One turn sends every row of this set to another row. A few are shown first. Where does it send the rows asked after them?
Z_933: [ 1.49  1.31  0.80  0.85 -0.06  2.41  1.23 -1.72  2.67 -0.36 -0.15  1.64
  1.16  1.82 -0.09  0.05  0.91 -4.28 -1.19  0.01 -1.77 -1.94  1.56 -1.94
  0.53  2.52 -1.32 -0.96 -1.23  0.23  1.22]
Z_296: [ 0.83  1.50 -0.13  1.63  0.33  1.64  0.10 -2.20  3.69  0.24  0.60  1.51
  2.39  0.38 -1.67  0.19  1.29 -1.57 -0.66 -1.11 -1.59  0.13  2.70 -1.61
  0.62  0.58 -1.07 -1.25 -2.86  0.64  0.82]
Z_591: [ 1.16  0.15  0.02 -0.69  0.98  1.70 -0.73 -1.42  1.59  0.16  0.96 -0.89
  0.53  0.03 -0.53  0.53 -1.59 -2.50  0.10  0.83 -0.35  0.41  1.34 -0.42
 -1.07  0.48 -0.57  0.41 -0.99 -1.33  3.54]
Z_173: [-0.49 -1.08  0.80 -0.59  1.88 -0.08  2.88 -2.55  2.05 -2.22  0.59 -0.48
  1.40  1.43 -1.17 -2.33  2.93 -0.31 -0.75  0.17 -0.93 -0.46  0.12 -1.25
  1.52  2.01  0.69 -2.07 -0.82 -0.66  1.21]
Z_497: [ 0.62 -0.15 -0.65 -0.56  1.30  2.22 -1.10  0.39  2.57  0.50 -1.05  0.27
  1.66  0.11 -2.22 -0.59  1.97 -4.16 -0.34 -0.69 -0.94 -0.40 -2.38  0.41
 -0.91  0.84 -0.54 -1.20  0.77  0.16  1.33]
Z_899: [ 1.52  0.26  0.15 -2.31  1.63  1.80  0.47 -2.97  1.65 -0.58 -0.90 -2.05
  2.12  0.41 -0.55  1.67  0.31 -3.24  0.59  0.50  0.02 -0.58  0.96 -0.95
  0.55  1.36  0.19 -0.23 -0.91 -0.53  2.71]
Z_393: [-0.68 -0.42  0.59 -1.35  0.31 -0.14  1.89 -2.49  1.82 -0.10  1.88  0.45
 -0.11  0.58 -0.31 -3.41  1.27 -0.04 -1.22  0.43 -1.37 -0.21  0.39 -1.56
  1.43  1.95 -1.35  0.01 -0.03  0.31  2.05]
Z_162: [ 0.43 -0.24  0.15  0.43  0.90  0.56  1.32 -2.02  2.39 -1.33  2.24  0.09
  0.81 -0.41 -1.69 -4.36  1.57 -0.35 -0.64 -0.27 -2.10 -0.16 -0.78 -0.83
 -1.66  0.63  0.04 -0.78 -0.78  0.20  2.22]
Z_239: [-1.61  0.03  0.03  0.31  0.44  1.73 -1.25 -1.98  1.89  0.81 -0.16 -0.78
 -0.22  1.23 -0.22 -1.03  0.15 -2.86  0.09 -0.55  0.17 -0.80 -0.49 -0.21
  3.39  1.25 -1.43 -2.92 -0.23 -0.67  1.91]
Z_23: [ 0.92 -1.47  0.27 -1.57  1.82  1.46  2.06 -2.70  2.50 -1.52  1.64  1.32
  1.96  0.72 -2.05 -2.32  2.54 -1.39 -0.54  0.96 -1.68 -0.18 -2.34 -0.41
  0.26  1.96  0.55  0.28 -1.05  0.31  1.91]
Z_311: [ 0.85  0.27  0.78  0.72  1.90  1.72  0.58 -1.99  3.50 -0.17  0.86  2.39
  2.82 -1.09 -1.52 -0.80  0.95 -4.08  0.78  0.15 -0.62 -0.34  1.17 -1.01
  0.98  0.80 -3.21 -1.07 -1.86 -0.83  2.47]
Z_655: [-1.08 -0.59 -0.60 -0.38  1.46  1.22 -0.86 -0.87  1.67 -0.33 -0.94 -0.07
  0.76  1.86 -2.17  0.68  2.14 -3.03  0.31  0.81 -0.42  0.03 -0.19  1.27
  1.80  0.77  1.06 -1.19 -1.97 -0.81 -0.65]
Z_711: [ 0.25  0.06  0.59  0.03  1.08  1.68 -0.52 -2.24  1.74 -2.10  2.38  0.96
  1.22  0.57 -0.59 -2.90  0.30 -4.06 -0.11 -0.39 -0.64  0.53 -3.44 -0.85
  1.43  1.45 -0.23 -0.43 -0.25  0.05  0.40]
Z_877: [-0.13  0.60 -0.90 -0.32 -0.67  0.82 -0.89 -2.05  1.33  1.44 -0.40 -0.61
 -0.11 -0.42 -1.40 -2.28  0.97 -3.39  0.40 -2.23 -0.07 -0.36  0.09  0.57
  0.21 -1.34 -0.52 -0.46 -0.96  1.03  1.34]
Z_110: [ 0.20  0.10  1.17 -2.41  2.08  0.24  0.18  0.03  3.64 -0.58  0.29  0.17
  0.45  0.74  0.40 -2.36  1.06 -1.97 -1.24 -1.08 -0.61  0.34 -0.82 -1.35
  2.04  1.83 -1.66 -1.18 -0.15  0.96 -0.50]
Z_783: [ 1.36 -0.49 -0.72  0.77  0.59  2.47 -0.54 -2.77  1.63 -1.23 -0.24 -1.23
  2.36  0.05 -2.27  0.58 -0.35 -2.69  0.53 -0.28 -0.28  0.42  0.58  0.17
 -0.45  1.53  1.29 -0.42 -0.73 -0.45  4.22]
Z_754: [ 0.67  0.11  0.19 -0.29  0.49  0.50  0.70 -2.53  2.47 -2.51 -0.65 -0.78
  1.67  0.52 -1.93 -2.95  2.30 -2.44  0.28 -1.91 -0.26 -0.37 -0.74  0.02
  2.12  2.20  1.07 -0.93 -1.18  1.95 -0.94]
Z_498: [ 0.36 -0.15  0.06  1.46  0.98  1.19  1.03 -2.23  1.89 -2.06 -0.66  2.03
  1.91  0.57 -1.25 -1.37  2.12 -5.59 -0.15 -0.38 -1.34 -0.22  3.02 -0.71
  0.71  0.70 -0.25 -0.45 -1.91 -0.11  2.38]
Z_538: [-0.32 -0.90  0.42  1.31  0.58 -0.29 -0.10  0.19  2.36 -1.43  1.36  1.25
  0.02  0.18 -2.01 -3.38  0.13 -1.25 -0.58 -1.40  0.06  1.45  0.04  0.77
  0.83  1.03 -0.06 -0.43 -1.15 -0.03 -0.25]
Z_832: [ 0.47 -0.26 -0.26 -0.57  0.83  0.90 -0.17 -1.16  2.26 -0.30 -1.55 -1.87
  1.27  0.20 -1.14  0.64 -0.14 -1.34 -0.32 -0.37 -0.14  0.39  3.19 -0.34
  0.39  1.94 -0.11 -0.77 -0.18 -0.29  3.66]

Z_497 moves to Z_877
Z_110 moves to Z_754
Now find these:
Z_23 moves to Z_162
Z_311 moves to Z_296
Z_832 moves to Z_899

